Each row of this table is followed by its label. One hidden rule gives the labels. It looks at one to three of the table's principal directions, none of them among the few with the most spread.
[-1.51 -1.21 -1.36  0.88  0.13 -0.53 -0.32 -0.08  0.27  1.09  0.26  0.24
 -0.54  1.   -0.84  1.77 -2.61 -0.6  -0.62 -1.11  1.48  0.69  0.68  0.02
  2.37  1.31 -1.09  1.2   3.08  0.51 -0.77  0.95] fern
[-0.79 -0.6  -0.66  0.35  0.8  -0.91 -0.73 -1.   -1.89 -0.38  0.82 -0.85
 -1.08  3.12  1.74  0.57 -1.13  0.09 -1.25 -0.76  1.37  1.19 -0.1   1.55
  1.39  1.19 -1.2   1.66  2.25  1.04 -0.01  2.05] bell
[ 0.32 -0.24 -0.23  0.93  0.21 -0.42 -1.68 -0.1  -0.82  0.49  0.6   0.41
  1.24 -0.17  0.36  1.21 -1.16  0.74  0.89 -1.12  0.38 -0.09  1.18  0.69
  0.58  1.07 -0.39 -0.92  1.57  0.01  0.19  0.23] fern
[-0.62  0.9  -0.65 -0.37  0.02  0.83  0.07  0.58  0.55 -1.1   0.7  -0.49
 -0.97  0.07 -0.8  -0.26  0.53 -0.51 -0.36 -0.54 -0.28  0.03 -0.53 -0.21
  0.44 -0.39  0.26 -0.13 -0.44  0.45  0.22 -0.79] crow
[ 0.07 -0.04  0.44  0.17  0.43  0.55  1.   -1.56 -2.17  0.27 -0.84 -0.1
 -0.55  1.66  2.49 -0.23  0.25  0.86 -0.29  2.4  -0.04  0.62 -1.3   1.56
 -1.64 -0.54  0.04  0.27  0.63  0.08 -0.74  2.2 ] wolf
[-1.79 -1.3  -1.1  -0.87 -1.18  0.49  0.35 -0.56  1.99 -1.35  0.88 -0.1
 -0.46 -0.93 -1.3   1.16  0.97 -2.9   0.2   0.09 -0.31  0.94 -0.83 -1.78
  0.44  0.97 -1.35  1.12  0.62 -1.41  0.94 -1.98] fern
[-0.32 -0.94 -0.23  0.07 -0.38 -0.77  0.27 -0.19  1.06 -0.29 -0.75  0.36
  0.72 -0.07 -1.52 -0.29 -1.04 -1.15 -0.22 -1.07  0.27 -0.31  0.8  -0.94
  1.65  0.85 -0.18  1.36 -0.34  0.58  0.28 -0.63] bell
[ 0.23 -0.06  0.39 -0.7  -1.71  0.26  0.73  0.17  3.16 -0.53 -1.25  0.79
  0.33 -1.9  -2.76 -0.86  0.86 -0.29  0.17  0.53 -0.32 -0.3  -0.2  -2.13
  0.1  -0.19  0.27  0.79 -1.52 -0.19 -0.06 -2.44] mint
[ 0.91  0.66  1.33  0.08 -0.59  0.39  0.84 -0.41  0.68  0.01 -1.71  0.28
  0.45 -0.85 -0.28 -1.83  1.05  1.22  0.31  1.79 -0.59 -0.46 -0.68 -0.39
 -1.23 -1.37  0.77 -0.24 -1.78 -0.13 -0.2  -0.52] fern
[ 0.3  -0.11 -0.39 -0.25 -0.71 -0.11  1.4  -0.09 -0.13  0.19 -1.19  0.6
  0.41  0.2  -0.58 -0.17 -0.77  0.06 -0.23 -0.24  0.19 -0.46  0.13 -0.13
  0.29  0.76  0.45  0.85 -0.89  1.   -0.31  0.15] wolf
[ 0.72 -0.15  0.33  0.15 -0.37 -0.07 -0.49 -0.36  0.1   0.41 -0.69  0.56
  0.57 -0.36 -0.25  0.34 -0.09  1.19  0.42  0.53  0.01 -0.31  0.4  -0.25
 -0.67  0.51  0.02 -0.11  0.05 -0.02 -0.18 -0.35] fern
[-0.06 -1.04  0.36 -0.44 -1.13  1.07  0.5  -0.87  1.5  -1.43 -0.71  0.51
  1.39 -2.02 -1.62 -0.02  1.57 -1.52  1.33  1.23 -1.53 -0.6  -0.24 -2.09
 -1.06  0.7  -0.1  -0.14 -1.77 -1.16  1.43 -2.83] fern
[ 0.46 -0.17  0.04  0.13 -0.59 -0.13  1.11 -0.28 -1.09  0.42 -0.68  0.23
 -0.22  1.77  0.26  0.03 -0.96  0.97 -0.9  -0.07  1.23  0.08 -0.11  0.62
  0.76  1.22  0.03  0.73 -0.01  1.66 -0.6   0.79] comb
[-0.47 -0.51 -0.87  0.61  0.05  0.41  0.31 -1.57 -1.38 -0.15 -1.3   0.63
  0.65  0.31  0.4   0.81 -0.93 -0.93  0.59  0.33 -0.77 -0.88  0.25 -0.36
 -0.35  0.89  0.08  0.27 -0.16 -0.12  0.22 -0.17] fern
[-2.14 -1.22 -1.83  0.71  0.67 -0.88 -0.54 -1.25 -1.23 -0.51  0.87 -0.36
 -0.77  2.68  0.85  1.33 -2.44 -2.19 -1.05 -1.85  1.28  1.2   0.26  0.97
  2.96  1.5  -1.41  2.04  3.12  0.82 -0.12  1.69] bell
[ 0.63 -0.55  0.85 -0.34  0.08  0.32 -0.11  1.15  1.74  0.9  -0.18  0.42
  0.7  -2.47 -1.77  0.26  0.71 -0.18  0.85  0.64 -0.98 -1.09  0.78 -1.87
 -1.16 -0.47  0.52 -1.3  -1.35 -1.28  0.24 -1.8 ] bell
[-0.16 -0.84 -0.22 -1.29  1.2   1.34  0.46  2.25  0.31 -0.51  2.97 -1.28
 -1.62 -0.14 -0.44  1.51  2.06 -1.49 -0.74 -0.02 -0.68  0.2  -0.05 -0.71
 -0.89  0.45  0.   -0.81 -0.5  -0.47  0.85 -0.42] bell
[-0.87  0.   -1.03 -0.29  0.67 -0.31 -1.36  0.4  -0.78 -0.4   2.23 -0.31
 -0.38  0.28  0.86  1.49 -0.31 -2.02  0.05 -2.04  0.02  0.21  0.43  0.22
  0.84  0.52 -0.49 -0.94  0.96 -0.65  0.43 -0.37] comb
[ 0.02  0.48  0.44  0.65 -1.52 -0.14  0.25 -2.58 -0.37 -0.26 -2.2   1.06
  0.92 -0.02  1.08 -0.99 -0.07  0.16  0.72  1.37 -0.05  0.08 -0.99  0.01
 -0.43 -0.46 -0.13  0.3  -0.27 -0.55 -0.43 -0.53] mint
[-0.31  1.59  0.75  0.23  1.4  -0.18 -1.17  1.77  0.32  1.7   1.42 -0.02
 -0.35 -1.45  0.57 -0.44 -0.63 -0.46  0.45 -0.82 -0.09 -0.21  0.13  0.71
  0.25 -3.15  1.01 -3.36  0.52 -1.2  -1.31  0.34] fern
[ 2.05  0.86  1.07  0.03 -1.07  0.15  0.23  0.34  0.17  0.43 -1.51  0.58
  1.18 -0.88 -0.79 -0.91  0.53  3.38  0.67  0.84  0.01 -0.85  0.28 -0.01
 -1.37  0.36  0.73 -0.53 -1.64  0.85  0.05 -0.64] crow
[-0.24 -0.29 -0.03 -0.32 -1.68 -0.41  1.95 -2.46 -0.68  0.66 -2.64  1.07
 -0.48  1.36  1.14 -0.31 -0.7   0.15 -0.61  1.98  0.82  0.46 -1.46 -0.02
 -0.64  0.28 -0.31  1.81  0.01  0.15 -1.39  0.64] fern
[ 0.79 -0.57  0.26 -0.98 -0.7  -0.1   1.33 -0.02  0.51 -0.35 -0.62  0.45
  0.47 -0.47 -0.24 -0.29  0.91 -0.62 -0.14  0.43 -0.49 -0.18 -0.02 -0.55
 -0.79  0.41  0.4   0.91 -1.52  0.1   0.09 -0.21] wolf
[-1.89 -1.64 -1.84 -0.98 -0.32  0.59  1.19 -1.58 -0.29 -2.49  0.67 -0.11
 -0.74  1.36  0.06  1.2   0.37 -4.7  -0.78 -0.68 -0.72  0.46 -0.6  -1.09
  1.05  1.82 -0.74  2.22 -0.23  0.01  0.96 -0.88] fern
[-1.64 -0.87 -0.61  0.76 -0.8  -0.09 -0.5  -1.38  0.74  0.77 -0.48  0.87
  0.13 -0.15 -0.52  1.27 -1.76 -0.99  0.48  0.3   0.88  0.69 -0.27 -0.56
  1.27  0.46 -1.1   0.09  2.56 -0.82 -0.77 -0.53] fern
[ 0.43  0.3   0.2  -0.11 -1.44 -0.47 -0.04  0.14  1.83  0.87 -1.16  1.21
  0.78 -1.45 -1.5  -0.12 -0.7   1.09  0.48  0.    0.56 -0.04  0.26 -0.61
  0.26 -0.05  0.15  0.06  0.2   0.03 -0.91 -0.83] wolf
[-0.69  0.98 -1.28 -0.28  0.71 -0.06 -0.94  1.16  0.33 -0.64  1.46 -0.68
 -0.98  0.08 -0.36  0.31 -0.15 -0.19 -0.38 -1.74 -0.04  0.31  0.26  0.52
  0.79 -0.34  0.01  0.19  0.81  0.34  0.13  0.38] wolf
[ 0.43  0.05  0.57 -0.13 -0.85  0.15  0.46  1.62  3.01  1.3  -0.91  0.67
  0.14 -1.64 -3.29 -0.35 -0.8   2.03  0.01  0.44  0.8  -0.1   0.44 -0.97
  0.59 -0.34  0.41  0.04  0.3   0.75 -1.09 -0.7 ] wolf
[ 1.07  0.61  0.87  0.65  0.29 -0.36 -0.67  1.98  1.94  0.57 -0.1  -0.22
  0.76 -1.52 -2.01 -1.26 -0.03  2.06  0.22 -0.76  0.14 -0.47  1.17 -0.17
  0.73 -0.89  0.61 -0.37 -0.45  0.63  0.09 -0.14] fern
[ 0.89 -0.18 -0.11  0.51 -0.29 -0.49  0.14  1.23  0.42  0.23 -0.11 -0.22
  0.48  0.51 -1.43 -0.19 -0.85  2.07 -0.52 -1.26  1.11 -0.04  1.09  0.38
  1.44  1.43 -0.09  1.11  0.21  1.9   0.3   0.62] comb
[ 0.74  1.85 -0.12  0.88  2.38 -0.82 -1.48  3.17 -1.32  0.11  2.67 -1.39
 -0.34  1.97  0.45 -1.04 -1.83  2.27 -1.28 -3.78  1.52  0.5   1.55  3.6
  3.09 -0.73  0.97 -0.86  1.61  3.29 -0.49  3.46] fern
[-0.47 -0.08 -0.21 -0.37  0.16  0.51 -0.38  0.18  1.   -0.38  0.28 -0.01
 -0.41 -0.89 -0.94  0.37  0.62 -0.94  0.2   0.2  -0.73 -0.33  0.   -1.18
 -0.41 -0.3   0.07 -0.32 -0.38 -0.76  0.23 -1.33] mint
[-0.54 -0.42  0.81 -1.04 -1.24  0.99  2.   -3.07 -0.66 -0.99 -2.    0.52
 -0.47  0.42  1.54 -0.86  1.83 -1.8   0.17  3.56 -1.07  0.08 -2.5  -1.06
 -2.49 -0.67 -0.07  0.42 -1.95 -1.43 -0.08 -1.26] comb
[ 1.65  0.73  1.89  0.19 -0.68 -0.37 -0.48  0.1   1.29  0.51 -1.49  0.32
  1.55 -2.3  -0.48 -1.86  1.38  2.31  1.31  1.46 -0.71 -0.67  0.07 -0.58
 -1.83 -1.43  0.48 -0.97 -1.76 -1.06  0.38 -1.07] bell
[-1.32  0.26 -0.94  0.8   1.39 -0.13 -1.02 -0.19 -2.53  0.06  1.83 -0.7
 -0.35  1.86  2.1   0.96 -1.66 -0.7  -0.07 -1.48  0.75  0.8  -0.05  2.24
  1.44  0.17 -0.59 -1.    2.51  0.39 -0.04  1.96] fern
[ 0.89  1.04  1.9   1.23 -1.52 -0.66 -0.36 -0.43  2.16  1.34 -2.55  1.04
  1.77 -2.09 -1.3  -2.37 -0.58  2.85  1.24  1.3   0.63 -0.1  -0.18 -0.21
  0.18 -1.89  0.28 -0.77 -0.12 -0.34 -0.88 -0.74] fern
[ 3.12  2.02  1.95  0.43 -0.41 -0.17 -0.67  1.37  0.58 -0.07 -1.27  0.43
  2.9  -2.89 -0.78 -2.64  1.44  3.33  1.84 -0.27 -1.33 -1.81  1.15  0.22
 -1.6  -1.32  1.84 -2.13 -3.52  0.3   0.95 -1.12] fern
[-0.53  1.85  0.09 -0.05  2.9  -0.3  -2.62  1.92 -0.78 -0.23  3.2  -1.23
 -0.68 -0.71  1.7  -0.43  0.52 -1.71  0.32 -2.27 -1.15 -0.24  0.58  1.23
  0.19 -3.01  0.89 -3.13  0.12 -1.31  0.23  0.5 ] fern
[ 0.48  0.36  1.72 -0.78 -0.41  1.06  0.24  2.23  3.58  1.15  0.14  0.13
 -0.33 -3.32 -3.02 -0.67  1.69  0.48  0.59  1.55 -0.65 -0.75 -0.27 -2.5
 -1.3  -2.01  0.8  -2.34 -1.81 -1.56 -0.34 -2.94] comb
[ 0.59  1.03 -0.56 -0.77  0.94  0.27 -0.02  0.   -1.8  -1.    0.43 -0.23
 -0.42  0.86  1.51 -0.14  0.67 -0.18 -0.28 -0.48 -1.03 -0.49  0.    1.05
 -1.21 -0.23  0.99 -0.11 -1.18  0.65  0.09  0.89] wolf
[-0.16 -0.7  -0.17 -0.91 -1.8   0.17  1.65 -1.88 -0.13 -1.35 -0.97  0.45
 -0.15  1.09  0.53 -0.18  0.88 -1.05 -0.53  1.05  0.25  0.72 -1.32 -0.36
 -0.26  1.26 -0.55  1.91 -0.74  0.34  0.15 -0.52] fern
[-0.9  -0.99  0.11 -0.97 -0.22  0.36  2.33 -1.25 -1.36 -0.58  0.13 -0.67
 -1.86  2.99  1.75 -0.17  0.5  -1.26 -1.8   1.65  0.96  1.48 -2.    0.81
  0.02  0.44 -0.67  1.71  0.35  0.75 -0.53  1.58] bell
[ 0.33 -0.14  0.29  0.47 -0.87 -0.12  0.89 -1.41 -0.57  0.15 -1.82  0.74
  0.76  0.13  0.43 -0.56 -0.29 -0.2   0.24  0.7  -0.12 -0.58 -0.22 -0.43
 -0.19  0.19  0.2   0.37 -1.08 -0.01 -0.13 -0.4 ] comb
[-1.9  -0.16 -1.89 -0.66  0.26  0.85  0.48 -1.41 -1.66 -0.86  0.73 -0.38
 -2.08  1.59  1.62  1.75  0.28 -2.57 -0.64  0.36 -0.48  0.4  -1.3  -0.25
 -0.67  0.56 -0.65  0.6   0.68 -0.87  0.   -0.06] crow
[-0.76 -0.86 -0.3  -0.33 -0.82  1.32  0.57 -0.59  0.62 -0.43  0.16 -0.24
 -0.87 -0.09 -0.69  1.16  1.12 -0.03  0.11  1.86 -0.07  0.56 -1.11 -1.08
 -1.03  0.97 -0.95  0.31  0.59 -0.74  0.45 -1.2 ] mint
[ 0.48 -0.32  1.36  0.06 -0.85 -0.11  0.29  0.55  1.55  1.41 -0.71  0.06
  0.31 -1.32 -1.14 -0.48  0.38  1.83  0.46  1.55  0.62  0.15 -0.32 -0.84
 -0.72 -0.45 -0.41 -0.58 -0.08 -0.82 -0.17 -0.82] bell
[ 0.87  0.96  0.64  0.01  0.39  0.35  0.09  3.17  1.52  1.66  1.07 -0.82
 -0.81 -1.6  -1.39 -0.26  0.83  2.45 -0.16  0.    0.37 -0.16  0.28 -0.17
 -0.57 -1.23  0.45 -1.44 -0.3  -0.22 -0.23  0.08] fern
[-0.34 -1.5  -0.95 -0.94 -0.75  0.57  0.58 -0.21  0.62 -0.47  0.19  0.45
  0.13 -0.85 -1.17  1.92  0.61 -1.7   0.37  0.18 -0.72 -0.4   0.27 -1.85
 -0.81  2.02 -0.51  0.6  -0.54 -0.79  0.83 -1.76] fern
[ 1.86  1.81  2.14  0.39 -0.11  0.15 -0.7   0.18  0.75  0.42 -1.33  0.43
  1.19 -2.3   0.25 -2.34  1.7   2.04  1.25  1.48 -1.26 -1.07 -0.11 -0.2
 -2.11 -2.76  1.42 -2.13 -2.35 -1.08 -0.19 -1.01] comb
[-1.37 -0.59 -0.59  0.53  1.3  -0.29 -0.34 -0.3  -0.62  0.22  0.56 -0.31
 -1.    1.85  0.3   0.47 -1.86 -1.22 -1.04 -0.72  0.8   0.56  0.2   0.7
  1.91 -0.09 -0.29  0.69  2.03  0.78 -0.81  1.51] bell
[-0.74 -0.55 -0.25 -0.71 -0.87  0.78  0.88 -1.33  0.45 -1.46 -0.37  0.29
  0.05 -0.47 -0.11  0.02  1.24 -2.45  0.32  0.86 -1.05 -0.05 -0.95 -1.29
 -0.62  0.24 -0.16  0.42 -1.23 -0.93  0.66 -1.71] fern
[-0.27 -0.29  0.11 -1.04 -0.74  0.47  0.66  1.06  2.15 -0.04  0.72 -0.58
 -1.39 -0.97 -1.28  0.2   1.81 -0.09 -0.5   0.98  0.05  0.64 -0.84 -1.42
 -0.79 -0.26 -0.55  0.53 -0.33 -0.97  0.23 -1.19] bell
[ 0.36  0.27 -0.2   0.31  0.99 -0.72 -0.74  1.06 -1.88  1.52  1.33 -0.61
 -0.49  1.24  1.58  1.01 -1.05  1.89 -0.36 -0.86  1.2   0.48  0.49  1.87
  0.05  0.44 -0.4  -0.74  1.8   0.47 -0.42  2.22] bell
[ 0.73  0.78  0.26  0.19 -0.72  0.51  0.82  0.36 -0.44  0.47 -0.37 -0.09
  0.07  0.02  0.41 -0.37  0.41  2.5   0.19  1.    0.51  0.45 -0.72  1.12
 -0.85 -0.06  0.06 -0.27  0.22  0.56 -0.25  0.97] wolf
[ 0.94  0.86  0.61  0.73  0.5  -0.5  -0.71  0.94  0.2   0.69 -0.21  0.18
  0.91 -0.78 -0.21 -0.9  -0.55  1.32  0.41 -0.81  0.   -0.52  0.94  0.66
  0.39 -0.97  0.78 -0.87 -0.23  0.43 -0.29  0.58] fern
[-0.87 -0.73 -0.32 -0.31 -1.62  1.58  1.06 -0.89  1.45 -0.22 -0.72  0.45
 -0.42 -0.83 -1.47  1.    0.77  0.22  0.51  2.38 -0.06  0.59 -1.36 -1.34
 -1.04  0.79 -0.79  0.35  0.68 -0.71 -0.04 -1.54] wolf
[ 0.38 -0.5  -0.16 -0.02  0.35 -0.37  0.    1.    0.72  0.37 -0.05  0.11
  0.18 -0.12 -1.37  0.21 -0.72  0.24 -0.4  -0.92  0.2  -0.47  1.13 -0.42
  0.79  0.62  0.28  0.63 -0.13  0.84 -0.07  0.11] bell
[-0.23  0.74 -0.01  0.9   0.64 -0.96 -1.07 -0.37 -0.71  0.98 -0.38  0.14
 -0.01  0.72  0.99 -0.39 -1.67  1.09 -0.09 -0.55  0.8   0.32  0.27  1.39
  0.84 -0.94 -0.01 -0.1   1.69  0.32 -1.03  1.65] fern
[-0.5  -1.43 -0.54 -0.44 -0.7   1.16  1.48 -0.85  0.44 -0.8  -0.95  0.19
 -0.15 -0.08 -1.4   0.82  0.61 -1.34 -0.02  1.28 -0.75 -0.58 -0.32 -1.92
 -0.67  1.57 -0.26  1.12 -1.19 -0.12  0.8  -1.64] comb
[ 1.06  1.11 -0.83  0.9   1.16 -1.   -0.87  1.85 -2.61  1.25  1.06 -0.9
 -0.44  2.75  0.86  0.55 -2.43  4.27 -1.11 -2.46  2.21  0.27  1.33  3.18
  1.58  1.56 -0.02  0.29  2.07  3.19 -0.46  3.44] crow
[-0.82  0.24 -1.41  1.09  0.16 -0.76 -0.74  0.47 -0.99 -0.03  1.06 -0.18
  0.27  1.69 -0.04  0.65 -2.68  0.22 -0.46 -3.01  1.72  0.68  0.87  1.77
  3.36  1.43 -0.6   0.51  2.42  1.97 -0.12  1.49] crow
[ 0.42  0.89 -0.12  1.66  0.67 -0.8  -2.59  1.07 -0.6   1.06  1.06 -0.5
  0.78 -0.4   0.26  0.49 -1.1   2.62  0.88 -1.74  0.82 -0.02  1.31  1.18
  0.91  0.19 -0.59 -1.39  1.94 -0.09  0.48  0.58] comb
Which label does each new row get?
[-0.22  0.16 -0.27 -0.35  0.44  1.05  0.3   0.21 -0.97 -0.23  0.9  -0.42
 -0.98  0.58  0.65  0.79  0.7  -0.25 -0.23  0.56 -0.29  0.03 -0.58  0.17
 -0.86  0.13  0.12 -0.78 -0.06 -0.07  0.06  0.  ] crow
[-0.44  0.19  0.11 -0.65  0.25  0.8   1.32 -1.29 -0.72 -0.36 -0.87  0.
 -1.48  1.07  1.28 -0.47  0.88 -0.86 -0.8   2.13 -0.63  0.24 -1.51  0.07
 -1.46 -1.16  0.46  0.64 -0.57 -0.25 -0.88  0.68] fern
[-1.62 -0.55 -1.01 -0.4   0.64  0.24  0.05 -0.8  -1.04 -0.71  1.14 -0.63
 -1.37  1.63  1.13  0.99 -0.24 -1.9  -0.69 -0.05  0.19  0.9  -0.83  0.45
  0.43  0.39 -0.8   0.62  1.39 -0.22  0.05  0.66] fern
[ 1.68  1.16  1.25  0.95 -0.67  0.76 -0.35  0.86  1.43  1.19 -1.47  1.05
  1.54 -3.16 -1.5  -0.76  0.74  1.83  1.61  0.87 -1.09 -1.7   0.73 -1.35
 -1.42 -1.39  1.35 -2.4  -2.   -0.95 -0.19 -2.02] crow
[-1.17 -0.35 -1.74 -0.05 -0.45  0.06  1.09 -1.77 -2.51 -0.81 -0.13 -0.39
 -1.15  3.35  1.82  0.97 -1.13  0.26 -1.07  0.12  1.24  1.36 -1.2   1.84
  0.63  2.01 -1.16  2.34  2.    1.55 -0.16  2.22] wolf
[-0.29 -1.16 -0.4  -0.88 -0.31  0.5   0.42  0.88  1.27 -0.97  1.11 -1.01
 -0.67 -0.47 -1.37  0.72  1.76 -0.42 -0.25  0.28 -0.32  0.37 -0.15 -1.36
 -0.53  1.32 -0.96  1.11 -0.45 -0.52  1.55 -1.19] bell
[ 0.77 -0.65  0.12  0.29 -0.73 -0.67  1.24  0.05 -0.77  0.54 -1.17 -0.04
  0.4   1.87 -0.63 -0.35 -1.52  2.35 -0.89 -0.3   1.73  0.11  0.39  0.79
  1.22  2.06 -0.34  1.71  0.14  2.45 -0.07  1.24] comb
[ 0.83 -0.33  0.9  -0.14  0.24  0.44  0.53  1.11  1.15  0.86 -0.76  0.56
  0.99 -2.25 -1.76 -0.24  0.39 -0.61  0.79  0.36 -1.26 -1.79  0.95 -1.89
 -0.92 -0.61  1.15 -1.52 -2.46 -0.77  0.22 -1.83] comb
[-0.18 -0.61  0.06  0.58 -1.05 -0.12 -0.66 -3.05  0.27 -1.29 -2.31  0.79
  1.41 -0.7   0.11 -0.5   0.54 -0.53  1.24  1.47 -1.19 -0.4  -0.23 -1.23
 -1.    0.41 -0.58  1.29 -0.55 -1.21  0.91 -1.55] bell
[ 0.15  1.15 -0.6  -0.16  1.43 -0.59 -1.18  1.62 -1.56  0.44  1.98 -0.88
 -0.46  0.54  1.29  0.44 -0.49  0.74 -0.11 -1.98  0.25  0.05  0.61  1.72
  0.15 -0.33  0.18 -1.23  0.69  0.34  0.14  1.48] fern
[ 1.8  -0.62  2.25 -0.49 -1.03 -0.76  0.36  0.67  2.91  0.49 -1.55  0.68
  1.87 -2.79 -2.11 -1.85  1.35  0.89  0.82  1.03 -0.59 -0.8   0.69 -1.87
 -0.94 -0.76  0.55 -0.03 -2.53 -0.78  0.41 -1.84] bell
[ 0.07  1.09  0.43  0.06  0.8   0.25  0.04  0.29 -1.22  0.16  0.65 -0.05
 -0.25  0.77  1.38 -0.64 -0.41 -0.05 -0.23 -0.24  0.15  0.2  -0.41  1.64
  0.25 -1.34  0.86 -1.43  0.2   0.66 -0.93  1.3 ] wolf
[-0.17  1.21 -0.26  0.11  1.01 -0.71 -0.92  1.94  0.11  0.15  1.75 -1.
 -0.7   0.28  0.05 -0.62 -0.4   0.34 -0.62 -2.26  0.67  0.32  0.45  1.07
  1.54 -0.97  0.14 -0.59  0.5   0.58  0.03  0.88] comb
[-0.35  0.23  0.45 -0.64  0.1   0.03  0.22  0.22 -0.05  0.42  0.73 -0.23
 -0.9   0.16  0.75 -0.05  0.45 -0.65 -0.34  0.46  0.27  0.42 -0.83  0.06
 -0.39 -0.92 -0.04 -0.87 -0.02 -0.67 -0.51 -0.07] comb
[-0.02 -1.31 -0.2  -0.02 -1.54  0.01  1.45 -3.17 -1.02 -1.15 -2.27  0.37
 -0.05  2.    1.09 -0.1   0.53  0.12 -0.54  2.15  0.24  0.61 -1.15 -0.26
 -0.8   1.85 -1.    3.14 -0.15  0.44  0.31  0.3 ] bell
[ 0.96  1.43  1.04  1.04  1.53 -1.25 -2.19  0.59 -1.17  0.71  0.35 -0.54
  1.06 -0.21  1.53 -1.4  -0.59  2.27  0.75 -0.93  0.05 -0.23  0.88  1.97
 -0.06 -1.69  0.43 -1.55  0.51 -0.05  0.08  1.6 ] bell
[-0.44 -0.51  0.12  0.88 -0.73  1.13 -0.35  0.91  2.14  0.98  0.13  0.24
  0.   -1.55 -2.59  1.08 -0.27  1.18  0.63  0.83  0.56  0.09  0.15 -1.37
  0.48  0.42 -0.58 -0.95  1.37 -0.46 -0.12 -1.58] crow
[-1.92 -0.55 -1.08  0.1  -0.13 -0.21  0.07 -1.94 -0.7  -0.79 -0.15 -0.04
 -0.56  1.47  0.97  0.39 -1.03 -1.83 -0.27  0.06  0.4   1.04 -0.95  0.47
  1.04  0.33 -1.03  1.34  1.78 -0.19 -0.13  0.65] fern
[-0.33  1.04 -0.7   0.45 -0.35 -1.03 -0.85  0.53  0.68  1.02 -0.42  0.54
  0.07 -0.43 -0.84 -0.04 -1.87  0.66  0.04 -1.78  0.88 -0.27  0.67  0.06
  1.49 -0.35  0.1  -0.14  0.77  0.35 -0.82 -0.13] crow
[ 1.51  2.    1.38  0.74  0.38 -0.58 -0.74  2.67  1.29  1.69  0.25 -0.52
 -0.28 -0.8  -0.83 -1.79 -0.13  3.94 -0.37 -0.54  1.15  0.06  0.51  1.12
  0.5  -2.12  0.84 -1.26  0.12  0.92 -1.01  1.08] comb
[-2.44 -1.1  -2.65  0.28 -0.34  0.03 -0.82 -1.76 -1.28 -1.08  1.3  -0.03
 -0.56  1.61  0.91  2.77 -1.48 -2.27  0.04 -1.32  0.67  1.31 -0.32  0.5
  1.57  2.45 -1.93  1.37  3.39 -0.25  0.49  0.34] wolf
[ 2.42  2.01  2.14  0.98 -1.66 -0.03  0.12  0.33  1.36  1.17 -2.58  1.36
  1.98 -2.17 -1.1  -2.54  0.17  3.71  1.16  0.97  0.15 -1.09  0.16 -0.01
 -0.63 -1.73  1.54 -1.69 -2.03  0.55 -0.97 -1.05] crow
[-0.22 -0.91 -0.85  0.15 -1.08 -0.73  1.14 -0.8   0.4   0.17 -1.63  0.61
  0.23  0.78 -0.98  0.19 -1.36 -0.07 -0.62 -0.41  0.79 -0.01  0.35 -0.54
  1.19  1.55 -0.45  2.46  0.2   1.04 -0.26  0.28] fern
[-1.77 -0.85 -0.55 -1.21 -0.15  0.9   0.81 -1.02  0.79 -1.07  0.68 -0.17
 -1.35 -0.44  0.35  0.71  1.62 -3.78 -0.13  1.33 -1.16  0.56 -1.52 -1.54
 -0.98 -0.67 -0.52  0.26 -0.33 -2.08  0.26 -1.38] fern
[-0.92 -1.55  0.33 -0.01 -1.12 -0.18  0.18 -0.93  1.99  0.33 -0.98  0.39
  0.2  -0.78 -1.75  0.34 -0.27 -0.64  0.28  1.16  0.45  0.32 -0.29 -1.89
  0.4   0.68 -1.16  0.93  0.6  -0.98  0.17 -1.69] bell
[ 0.07  1.25 -0.61  0.11  0.14 -0.65 -1.07  0.78 -0.42  0.14  1.22  0.5
  0.73 -0.66  0.81  0.25 -0.86 -0.78  0.53 -2.46  0.09 -0.01  0.66  1.14
  1.09 -0.6   0.55 -1.46  0.53  0.01 -0.44  0.34] wolf
[-0.68 -0.19  0.12 -0.35  0.29  0.49  0.51  0.6   0.01 -0.22  1.36 -0.88
 -1.16  0.49  0.37  0.1   0.87 -1.09 -0.6   0.19  0.22  0.61 -0.81 -0.09
  0.2  -0.35 -0.4  -0.39  0.05 -0.44  0.27 -0.1 ] comb
